In the rows, 128 means zero.
A single turn carries every row of the set below to another of its rows. Some are shown first; where does it send the rows asked next?
med: [113 130 131 145 154 124 103 137 124 110 140 136 159 121 163 123  89 151
 151 142 127  93 133 137 128 125  99 103 118 113 133 153  94 128 128 123
 149 120 164 140 123]
Mazuv: [139 114 158 148 138 111  84 106 146 148 122 119 151 113 113 108 138 109
 165 142 132 139 143 127 141 115 141 146 146 135 101 102 101 131 134 137
 148  84 137 139 153]
tafe: [143 133 114 147 140 107  97 148 111 115 139 103 111 118  94 135 134  89
 132 156 127 133 153 145 126  83 141 146 147 111  91 135  96 115 137 118
 144  95 143 120 109]
fub: [122 147 114 125 106 129 138 145 135 117 140 133 125 140 144 140 107  78
 109 143 127 176 147 113 118 113  83 128 131 130 115 142 122 122 160 129
 124 126 144 161 101]
Neran: [108 109 106 157 137 140 114 141  97 100 124 113 123 124  94 110 141 107
 114 151 138 152 145 142 120 114 101 122 139 126  94 138  94 118 122 146
 136  96 139  77 106]
Rosun: [107 130 131 123 123 134 143 144 132  94 162 123  85 112 118 115 147 109
 110 163 119 124 167 154 113 104 118 130 130 155 104 146 119 160 172 145
 129 108 113 133 118]
vovu: [103 156 101 102 108 135 126 173 139 107 145 123 111 112  99 138 109 128
 108 144 113 143 161 132 116  96 112 128 142 146 129 152 119 137 178 120
 127 104 159 145  99]
maguf: [136 173 146 128 130 123 106 133 140 131 169 123  92 131 144 127 126 122
 133 167 143 129 149 146 101 108 104 135 139 164 124 158 131 143 183 120
 116  96 134 135 128]
Givib: [116 141 131 120 148 115 104 129 134 124 151 145 130 139 119 140 101 141
 136 153 116  92 151  99 153 125 141 138 129 155 130 102  83 128 161 115
 141 153 151 142 134]
vib: [105 151 119 115 133 131  83 141 141 145 142 112 124 132 142 115 139 125
 140 151 122 158 152 138 111 102  88 144 157 114 108 126 109 139 126 171
 112 103 141  84 141]
dami: [103 158 115 119 126 119 149 145 135 120 158 136 109 127 133 129 135  90
 114 153 142 159 166 132 142 133 115 151 152 144 114 117 107 121 166 159
 120 122  87 137 122]
Fof: [127 148 129 142 148 131  85 114 126 133 147 135 151 147 100 125 108 140
 147 152 129 118 126  95 121 125 135 138 142 153 128 106  93 101 140 107
 156 129 170 128 115]
birip: [139 144 105 132 130 175  93 134 128 126 150 113 121 147  95 103 142 136
 145 127 151  96 131 117 150 157 122 114 139 129 104 113  94 140 171 131
 155 107 135 113 101]
fotub: [129 145 119 125 141 171  95 119 143 106 159 106 120 137 111 107 135 132
 130 112 126  98 155 123 151 150  96 150 140 146 121 109 107 155 180 113
 141 111 155 101 132]
sef: [151 133 128 128 147 135 106 125 132 113 140 108 148 131 168  98 119 143
 139 127 144 117 130 122 171 136  96 120 137 129  85 117 103 161 151 164
 119  99 153 144 129]
tizer: [ 95 162 146 104 111 131 122 151 169 139 132 129 131 103 133 150 115 131
 116 162 134 134 144 126 100 110 111 111 131 152 133 136 134 148 182 117
 117 103 138 132 145]
tokim: [106 116 151 142 119 178 107 138 155 121 113 166 128 134 113  86 123 121
 151 119 116 129 143 152 145 126 128 130 121 129 142 133 116 158 163 108
 157 119 153 136 120]
div: [102 107 138 148 133 170 103 137 153 130 119 140 142 106 115  99 125 126
 163 130 129 111 150 159 139 148 130 108 117 103 126 137  95 139 154 116
 175  96 123 120 140]
Dip: [103 109 110 140 101 139 130 132 122 141 106 145 133 113 110 151 136 123
 108 148 123 151 141 130 133 123 116  91 131  98  82 145 105 131 121 146
 126 114 143 114 116]
tato: [ 79 137 128 110 129 142 136 154 156 125 138 124 148 126 109 141 116 126
 112 148 137 148 155 127 141 147 100  92 153 160 114 141 122 148 173 125
  99  95 108 110 134]
Lote: [143 130 102 132 116 169  97 139 109 136 123 126 121 135  95 116 146 143
 146 134 159 107 130 116 151 146 121 105 140 115  97 117  91 128 149 147
 156  99 137 122  90]
bab: [113 144 135 130 140 134 157 146 118 102 149 139 128 136 109 150  96 114
 100 156 154 133 154 129 142 146  99 118 155 150 104 145 109 101 159 117
 123  98 101 127 112]
fot: [ 72 145  97 123 135 122 128 139 142 137 145 118 124 109 109 145 130 129
 117 145 112 173 174 138 143 129 111 148 154 150 142 138 123 119 163 105
 123 103 121 116 130]
Vada: [126 116 160 141 142 135 102 104 157 142 116 130 159 116 126  96 118 126
 152 142 127 158 141 121 154 125 141 147 138 147 102  94 102 135 145 134
 144  97 145 141 161]
kig: [107 130 134 132 154 132  88 135 123 113 137 121 165 117 150 130 103 155
 158 141 127 108 146 127 110 121  82 104 136 106 126 145 104 128 110 139
 138 112 168 119 129]
pid: [117 126 135 149 147 111 112 134 120 103 143 146 132 138 158 129 110 111
 143 147 119  80 135 129 146 125 122 118 106 131 137 134  94 141 159 106
 154 145 143 149 114]
pag: [108 121 147 135 127 160 114 129 148 125 104 167 147 126 129  99  97 132
 143 123 130 169 151 129 169 138 132 138 134 145 129 107  99 139 158 134
 129 124 156 149 145]
Reli: [111 135 120 112 121 124 101 135 137 133 145 120 123 114 136 167 114  98
 130 147 124 125 154 129 109 114 110 111 147  89  79 131  82 128 122 146
 104 110 131 122 150]
zamur: [156 135 134 120 126 133  97 133 133 136 123 110 138 131 153 106 133 152
 146 137 143 115 126 118 155 116  99 120 148 117  91 114 118 164 131 172
 125  94 154 146 118]
gir: [ 97 110 126 148 131 129 138 109 135 119 147 118 111 119 141 131 141  97
 114 155 100 169 164 141 116 118  85 124 122 148 119 156 140 144 152 103
 129 112 134 129 124]
bira: [131 148 117 136 120 113  91 145 133 169 119 125 121 123 118 128 152 132
 135 155 113 159 146 142 141  80 133 148 152 105 108 135 131 139 140 143
 142 103 158 119 109]
sula: [125 137 121 151 155 131  77 119 108 129 136 122 157 132  98 122 129 130
 157 146 144 132 128 102 110 120 115 132 143 145 127 114  96  97 124 118
 154 115 171 113 110]
Feda: [132 135 139 142 148 131 152 155 122 121 118 136 134 123 117 136 115  97
 109 166 145 163 155 127 138 119 106 128 116 138 117 140 136  93 181 105
 161 106 126 142 105]
sukip: [137 135 135 145 155 132 114 146 131 136 143 116 114 139 125 103 146  99
 140 167 137 175 161 142 139 116  96 125 118 162 116 158 147 131 196 115
 133  98 127 130 112]
Goduv: [132 134 117 145 148 147 108 113 121  89 141 108 140 129 166 107 119 115
 124 108 145 125 148 129 173 160  80 138 132 137 114 112  96 149 171 128
 127 109 150 121 136]
fal: [106 102 141 137 129 148  95 130 136 134 124 134 143  99 109 125 129 124
 165 139 131 105 165 149 137 146 124 100 126  98 106 133  82 131 136 133
 163  84 116 124 149]

Rosun moves to gir
bab moves to tato
And these:
tokim moves to pid
med moves to sef
bira moves to tafe
sula moves to Lote

